(in the rows, 128 means zero)
One turn sends every row of this set to another row. A few are shown first. Where does it send the rows asked after them?
Lel: [116 125 111  82 164 134 114 131 124 139 144 135 134 106 124  94]
pamo: [ 90 124 143 124 140 117 131 135 120  91 135 144 161  87 135 116]
sedi: [132 135 115 121 127 126 126 148  95 141 111 151 171 100 141 115]
bik: [126 147 149 127 156 136 144 123 136 132 145 112 166 106 128 131]
poz: [ 95 109 138 101 113 149 117 164 137 120 110 151 127 106 132 135]
geve: [128 124 149  82 121 125 128 131 136 113 110 101 146 141 115 122]
minaf: [113 117 110 133 127 123 157 158 134 113  90 118 127 100 150 130]
bukoz: [124 119 134 104 153 140 131 129 149 129 177 133 154 120 125 121]
nuda: [119 119 124 121  93 145 118 149 109 126 119 134 156  91 160 114]
letom: [130 138 104 113 127 112 144 108 130 105 151 134 150  93 118  91]
bere: [123 105 114 122 125 122 142 140 168 146 123 111 111 105 130 139]
duk: [122 120 132 106 145 141 152 143 122 163 138 170 125 114 139 119]
zapem: [135 115 117  94 138 122 143 124 122 156 157 131 122 142 143 130]
pazet: [143 106 104 127 101 134 155 110 105 129 136 141 151  96 133 120]
dugif: [110 103 128  96 143 127 105 123 132 111 128 137 115 122  97 113]
goza: [110 114 135  96 114 110 120 135 136 135 148 138 116 146 112 126]
niva: [116 133 111  98 108 127 143 113 126  94 132 156 121 138 118 112]
gim: [100 118 144 118  94 131 120 152 142 111 124 132 137 134 110 132]
Ginul: [133 126 102  99 153 142 126 149 139 158 120 142 115 123 128 136]
fipif: [108 139 117 127 108 141 125 111 131 132 149 123 147 107 168 137]
sigu: [140 135 124 123 152 129 143 121 105 123 131 134 120 115 100  96]
magos: [151 143 129 106 144 114 127 130 136 123 112 137 187 120 133 119]
nakik: [124 118 110 104 119 108 160 120 130 108 160 133 128 103 160 104]
nuzev: [125 132 105 122 145 128 147 135 148 110 120 113 187  98 129 116]
tagu: [ 92 136 126 114 130 120 125 131 105 149 155 146 132 116 149 127]
lota: [112 148 125 109 136 121 132 118 131 127 150 149 187 109 118 110]
Beg: [124 133 135 110 128 130 144 151 133  94 161 133 167 110 163 125]
mik: [120 115 147  87 104 123 151 153 160 123 124 146 120 119 135 135]
sol: [124  95  98  95 144 131 167 138 142 104 110 132 127 104 133 139]
pifa: [136 107 118 108 141 137 134 130 137 115  84 138 100 109 136 121]
bozur: [100 115 138 125 100 143 136 149 135  97 110 119 159  91 126 126]
duna: [124 107 118 100 111 132 131 134 104 152 146 134 134 111 172 110]
nivan: [162 114 129 110 141 124 120 134 152 119  86 129 147 125 134 130]
vizus: [114 117 123 145 140 119 124 151 118 108  95 157 150 110 120 131]
Dati: [131 120 145 111 116 134 118 116 136 158 100 137 165 104 147 112]
Dat: [ 67 124 125 117 135 143 118 132 132 102 109 128 147 116 133 130]
dusu: [136 127 138 123 114 140 122 147 173 129 111 116 155 124 129 141]
taki: [137 114 103 112 133 121 136 105 140 102 118 132 112  94 112 106]
kuf: [122  96 110 100 147 129 121 130 126 116  92 131 182 112 124 115]
Dilu: [151 109 123 116 166 124 156 126 147 111 129 127 115 117 125 115]

bozur goes to pifa
nivan goes to goza
gim goes to taki
And these:
nuzev goes to poz
sedi goes to dusu
Dat goes to sol
pamo goes to minaf
Beg goes to vizus
fipif goes to kuf
Dati goes to geve

